[[139 124 130]
 [135 129 131]
 [122 142 119]
 [129 132 123]
 [148 114 149]
 [155 114 143]
 [148 122 141]
 [110 144 113]]
->
[[124 130 139]
 [129 131 135]
 [142 119 122]
 [132 123 129]
 [114 149 148]
 [114 143 155]
 [122 141 148]
 [144 113 110]]

[[151 113 119]
 [116 112 151]
 [121 113 148]
 [112 145 119]
 [112 150 116]
 [125 119 125]
 [110 148 118]]
->
[[113 119 151]
 [112 151 116]
 [113 148 121]
 [145 119 112]
 [150 116 112]
 [119 125 125]
 [148 118 110]]

[[128 154 141]
 [134 117 153]
 [130 124 106]
 [144 111 150]
 [122 106 132]
 [113 143 148]
 [127 152 140]
 [103 107 115]
 [138 123 109]]
->
[[154 141 128]
 [117 153 134]
 [124 106 130]
 [111 150 144]
 [106 132 122]
 [143 148 113]
 [152 140 127]
 [107 115 103]
 [123 109 138]]

[[118 143 125]
 [116 131 109]
 [151 144 115]]
->
[[143 125 118]
 [131 109 116]
 [144 115 151]]

[[116 111 137]
 [110 118 145]
 [106 113 132]
 [137 153 118]]
->
[[111 137 116]
 [118 145 110]
 [113 132 106]
 [153 118 137]]

[[133 138 125]
 [121 127 109]
 [123 114 148]
 [121 113 152]
 [124 113 147]
 [121 118 113]
 [134 139 126]]
->
[[138 125 133]
 [127 109 121]
 [114 148 123]
 [113 152 121]
 [113 147 124]
 [118 113 121]
 [139 126 134]]
---
[[106 123 127 115 141 139]
 [115 128 137 119 125 145]
 [148 144 133 123 122 146]]
->
[[148 144 133 123 122 146]
 [106 123 127 115 141 139]
 [115 128 137 119 125 145]]

[[112 143 116 121 124 128 134 134 129 111]
 [114 133 126 118 117 118 135 129 124 113]
 [115 141 113 124 120 129 131 138 132 109]
 [109 140 120 121 124 125 133 135 129 110]
 [105 144 127 114 130 120 142 121 119 116]
 [112 117 132 122 109 113 122 147 136 103]
 [116 139 116 122 118 126 133 133 128 111]]
->
[[116 139 116 122 118 126 133 133 128 111]
 [112 143 116 121 124 128 134 134 129 111]
 [114 133 126 118 117 118 135 129 124 113]
 [115 141 113 124 120 129 131 138 132 109]
 [109 140 120 121 124 125 133 135 129 110]
 [105 144 127 114 130 120 142 121 119 116]
 [112 117 132 122 109 113 122 147 136 103]]

[[124 135 118 131 123 145 125 124 133 119 121 120 123 138 139 121]
 [119 137 135 131 132 141 130 116 123 147 108 139 113 133 116 132]
 [139 124 137 137 120 128 137 130 137 125 152 131 126 125 121 123]]
->
[[139 124 137 137 120 128 137 130 137 125 152 131 126 125 121 123]
 [124 135 118 131 123 145 125 124 133 119 121 120 123 138 139 121]
 [119 137 135 131 132 141 130 116 123 147 108 139 113 133 116 132]]

[[126 137 137 131 125 126 131 116 113 129 124 123]
 [121 117 120 128 124 128 114 125 135 128 132 132]
 [127 126 121 133 119 116 120 126 153 127 127 137]
 [126 129 131 127 126 125 134 129 129 134 119 126]
 [130 124 127 124 128 129 123 132 131 129 130 126]]
->
[[130 124 127 124 128 129 123 132 131 129 130 126]
 [126 137 137 131 125 126 131 116 113 129 124 123]
 [121 117 120 128 124 128 114 125 135 128 132 132]
 [127 126 121 133 119 116 120 126 153 127 127 137]
 [126 129 131 127 126 125 134 129 129 134 119 126]]

[[124 127 132 123 127]
 [120 131 128 130 141]
 [120 131 129 130 143]
 [130 121 127 123 142]
 [137 120 124 123 100]]
->
[[137 120 124 123 100]
 [124 127 132 123 127]
 [120 131 128 130 141]
 [120 131 129 130 143]
 [130 121 127 123 142]]

[[130 125 113 128 121 127 136 124 120 126 121 132 132]
 [131 133 123 124 132 141 123 128 141 116 145 130 107]]
->
[[131 133 123 124 132 141 123 128 141 116 145 130 107]
 [130 125 113 128 121 127 136 124 120 126 121 132 132]]

[[153 123 142 113 146 149 157 142 136 141]
 [116 116 120 134 126 121 118 120 125 117]
 [127 105 125 134 123 129 123 103 138 120]
 [118 107 121 129 129 121 123 124 122 117]]
->
[[118 107 121 129 129 121 123 124 122 117]
 [153 123 142 113 146 149 157 142 136 141]
 [116 116 120 134 126 121 118 120 125 117]
 [127 105 125 134 123 129 123 103 138 120]]

[[128 120 127 133 133 124 123 131 124 121 124 122]
 [136 119 128 130 121 132 123 125 128 125 122 122]
 [130 120 136 123 121 127 121 128 127 115 120 117]
 [120 129 123 137 124 117 124 137 124 114 116 129]
 [131 122 122 134 125 131 122 117 125 140 121 130]
 [134 128 130 129 121 133 125 124 125 123 120 128]
 [130 120 127 135 130 128 125 124 127 129 126 127]
 [121 133 112 128 102 114 137 130 129 116 117 136]]
->
[[121 133 112 128 102 114 137 130 129 116 117 136]
 [128 120 127 133 133 124 123 131 124 121 124 122]
 [136 119 128 130 121 132 123 125 128 125 122 122]
 [130 120 136 123 121 127 121 128 127 115 120 117]
 [120 129 123 137 124 117 124 137 124 114 116 129]
 [131 122 122 134 125 131 122 117 125 140 121 130]
 [134 128 130 129 121 133 125 124 125 123 120 128]
 [130 120 127 135 130 128 125 124 127 129 126 127]]

[[150 137]
 [136 128]
 [127 128]
 [147 133]
 [116 139]]
->
[[116 139]
 [150 137]
 [136 128]
 [127 128]
 [147 133]]
---
[[150 123]
 [128 115]
 [127 134]]
->
[150 115]

[[116 142 110]
 [100 119 112]]
->
[116 119]

[[129 119 101 144 137]
 [124 143 116 146 103]
 [118 138 139 116 123]
 [143 137 107 140 108]]
->
[129 143 139 140]

[[126 135 107 135]
 [137 131 108 130]
 [126 134 106 135]
 [109 150 124 112]
 [133 131 106 136]]
->
[126 131 106 112]

[[150 143]
 [130 129]
 [142 125]]
->
[150 129]

[[144 104]
 [116 133]
 [130 126]
 [119 118]
 [137 126]]
->
[144 133]
---
[[124  99 121]
 [112 117 146]
 [110 132 125]]
->
[124 117 125]

[[156 120]
 [133 126]]
->
[156 126]

[[146 123 120]
 [137 131 119]
 [107 118 130]]
->
[146 131 130]

[[117 150]
 [114 115]]
->
[117 115]

[[150  99]
 [140 105]
 [121  98]]
->
[150 105]

[[153 133 120]
 [124 137 143]
 [124 135 151]
 [122 122 123]
 [126 108 111]]
->
[153 137 151]
